In the rows, 128 means zero.
The rows of Z fall into 4 groups, and each row is roughly a mix of its group's hidden directions.
Z, 132 rows:
[[121 130 138 162 115 194 133  91 139 138]
 [154 139 132 107 157  85 154 165 134  89]
 [ 95 125  85 109 125 117 137 127  67 112]
 [122 154  82 151 127 152  88 106 162 145]
 [159  81 123 128 142 145 115 148 164  84]
 [148 131 107  97 155  79 106 130 162  97]
 [124 133 129  98 164  77  98 127 121  87]
 [153 128 143  94 115  84  91 163 121 100]
 [102 110 121 119 116 186  96 126  85 126]
 [105 133 159 115 176  85 140 152 152 146]
 [145 112 160 132  80 142 115 123  77 102]
 [162 168 174 162 138 118 151 103 120 132]
 [159  94 145 104 120 104 126 164 111  80]
 [129 138 117 158 161 162 154  94 168 154]
 [173 100 113 124 116 111 118 153 140  72]
 [127 100 143 146  76 160 140 122  84 146]
 [109 130 196 121 151 129 160 136 113 153]
 [131 162  86 127 104 104 109 179 115 143]
 [144 123 125  77 140  93 113 150 174 109]
 [134  96 124  90 130  81 104 136 110  86]
 [173 117  98 143 128 118 127 164  84  99]
 [155  87 128 113 159 104 108 168 125  93]
 [151 135 136 132 100 171 155  77 110 104]
 [119  96 141  90 152  89 120 170 125  99]
 [158 184 142 121 144 118 140  94 167 129]
 [125  73 115 121 114 101 122 138  85  92]
 [114 164 133 123 137 137 139  91 185 159]
 [144 116 110 125 150  82 121 183 153 109]
 [119 127  60 135 105 112 130 135  86 115]
 [149 111 148 125 196 110 134 152 130 155]
 [114 117 166 162 139 146 153 140 114 184]
 [139 165 128 176 124 167 144  93 119 152]
 [138 118 106  94 138  74 105 154 125  90]
 [152  80  93 166 131 116  99 132 145 102]
 [151 125 131 176  88 155 123 110 151 165]
 [142 114 146 121 154 157 162 119 189 142]
 [144 106 121 163 139 129 140  66 117  93]
 [111  94 134  83 116  90 107 159 115 100]
 [121  78 134 155 147 124 139 123  76  96]
 [ 86 121  76 139 125 107  90 120 103 144]
 [151 135  83 165 140 109 117 165 165 139]
 [133 138 144 110 164  79 139 140 121 180]
 [160 123 135 101 107 108 138 194 111 122]
 [125 119 149 145 106 178 148 123  74 146]
 [120  82 141 150  93 147 144 150  80 129]
 [138 156 113 125 133  91 186 133 166 141]
 [143 125 118 104 168 101 106 159 168  93]
 [120 103  75 127 105  91 139 139  87 115]
 [161  96 130 122 100 117 146 165  78 115]
 [ 98  88 134 144 105 145 125 169  84 146]
 [121 100 172  77 121 127 152 155 129 100]
 [126 172 107 103 147 109 100 156 155  90]
 [104 134 122 131 108 168 141 112  63 137]
 [117 171 129 129 152 149 164 110 162 170]
 [162 109 121 176 105 171 118 107 133 102]
 [156 125 176 147 133  97 179 111 141 126]
 [118  80  90 163 127 136 107 116  93 106]
 [130 163 116 105 150 114  93 123 182 102]
 [ 91 160 134 125 169 106 161 134 107 165]
 [165 121  87 127 146  82 111 155 148 104]
 [157 124 144 112 130  69  97 157 122  99]
 [131 118 129 175 121  95 139 125  66 132]
 [103  80 136 180 124 132 139  91 113 131]
 [114 127  72 114 163 109  92 135 159 124]
 [105 103 112 168 105 164 108 129  82 139]
 [121 140 142 153 115 181 146 102 149 174]
 [134 126 121 163 101 175  85  94 116 131]
 [117  94 154 156 108 167 147  92  94 136]
 [161 139 148 146 125 169 169 107 168 141]
 [102 127  96 142 127 116 100 112  70 161]
 [159 152  82 170 141 129 102  95 126 115]
 [ 93  84 177 105 124 161 120 128 115 127]
 [133 124 166 131 117 185 142  86 106 140]
 [125 134  74 116 160  90 112 151 160 120]
 [138 176 128 152 152 142 115 121 183 150]
 [109 161 167 112 171 124 118 119 174 141]
 [ 85 120 104 117 172  94  91 110 134 118]
 [128 182 111 111 122  81 146 125 133 165]
 [147 147 105 158 132 131 105 107 191 149]
 [123 160 161 139 103 170 171 103 112 138]
 [ 87  87 146 101 142 117 118 166 107 156]
 [118 124 139 157 103 129 162  82 114 176]
 [151 155 134 152 107 145 131  72 141  88]
 [118 110 122 146 126 187 130 133  74 144]
 [156 169 172 155 107 143 150 134 103 150]
 [150  94  84 143 142  85 106 123 139  96]
 [122  95 111 110 118  86 108 154  83 101]
 [161 180 124 105 134 116 166 133 165 140]
 [147 120 104 116 143  79 110 119 105  75]
 [125  77  77 135 113 146 136  96 132 103]
 [122 147 153 134  64 155 107 130 126 161]
 [190 128 124 156 118 117 163 120 164 132]
 [100 162 163  96 119 125 104 169 148 152]
 [127 105 186 132 132  96 145 166 144 152]
 [112 163 143 148 141 166 132 102 139 183]
 [150 114 156 129 161 159  96 137 181 129]
 [103 113 141  76 124 161 124 144 162  92]
 [114  89 121 149  78 159 106 116 103 153]
 [155 133 117 112 147  81  89 164 118 100]
 [108 161 122 149 128 163 149  92 157 169]
 [125 137 131 141  89 176 129  76 107 143]
 [129 159 130  95 143 127 163 117 188 146]
 [112 156  75 170 130 134 118 155 121 159]
 [127 168 159 141 160 110 145 122 174 159]
 [112 141 119 139 119 178 151  72 147 143]
 [115  73 169 135 108 105 128 145  94 114]
 [171  99 126 148 156 144 153 145 165  95]
 [129 155 122 111 160 111  92 151 182 109]
 [159  77 136  99 154 104 150 144 128  96]
 [159  91 168 119 122 136 159 139  80 128]
 [108 112 163 156 143 143 155 132 109 184]
 [130  64 132 140 127 139  98 142 113  86]
 [138  96 153 115 129 103 135 158  74  95]
 [146 130 139 166  96 186 137 100 120 109]
 [105  84 100 149  99 163 111 113  95 119]
 [ 98 166 148  84 142 130 128 122 135 178]
 [125 131 104  82 153  92  87 155 148 129]
 [167  95 138 121 150 127 156  96 152  85]
 [ 89 165 120 126 160 135 108 134 160 173]
 [141 136 173 109 145 153 108  96 178 120]
 [126  87 129 179 107 169 113  99 126 122]
 [100  75 133 113 101 113 112 149  84 120]
 [102 181 131 119 123 140 164 105 146 169]
 [134 124  81 118 170  92  99 128 154 105]
 [127 116 142 163 105 170 165 150  99 159]
 [123 102  74 124 145 111  87 108 140  96]
 [138 137 184 153  84 145 136 109 100 136]
 [102 116 157 157 129 177 146  93 124 161]
 [114 123 147 157 124 183 159 118 148 167]
 [165 167 131  99 134 131 154 181 116 130]
 [117 151 156 130 124 170 139  67 122 149]
 [139 107 144  82 134  86 116 164 126  91]]

One row of each group comes first, with its name. Which group is each row after those in?
[146  76 146 143  97 153 162 122 102 108]	<57>
[147 163 129  75 132 102 116 137 174 121]	<37>
[178 106 109 159 114 107 127 142 115  82]	<40>
[110 123  91 149  78 124 135 134  77 141]	<64>

[138 122 109  96 128  82 101 165 110  90]	<40>
[150  75 138 112 145 125 110 162 133  83]	<40>
[107 157 164 127 140 127 105 112  72 159]	<57>
[142  89 116 106 121  75 135 159 120  94]	<64>
[137 151 126  83  98  81 144 153 118 101]	<40>
[108 103  88 144 105 130 146 118  69 143]	<64>
[ 78 120  90 118 173 137  98 135 114 140]	<64>
[132  90 115 117 103  85 151 135 179 120]	<40>
[100  95 127  90 123 111 109 187 121 130]	<37>
[123  93 123  92 131  81 102 144  98  98]	<57>
[128 121 158 159 125 183 169 118 135 157]	<57>
[107 152 132 135 146 162 165 105 170 163]	<40>
[136  85 134 153 106 119 164 154  83 148]	<64>
[112 167  93 109 140  86  91 134 114 152]	<40>
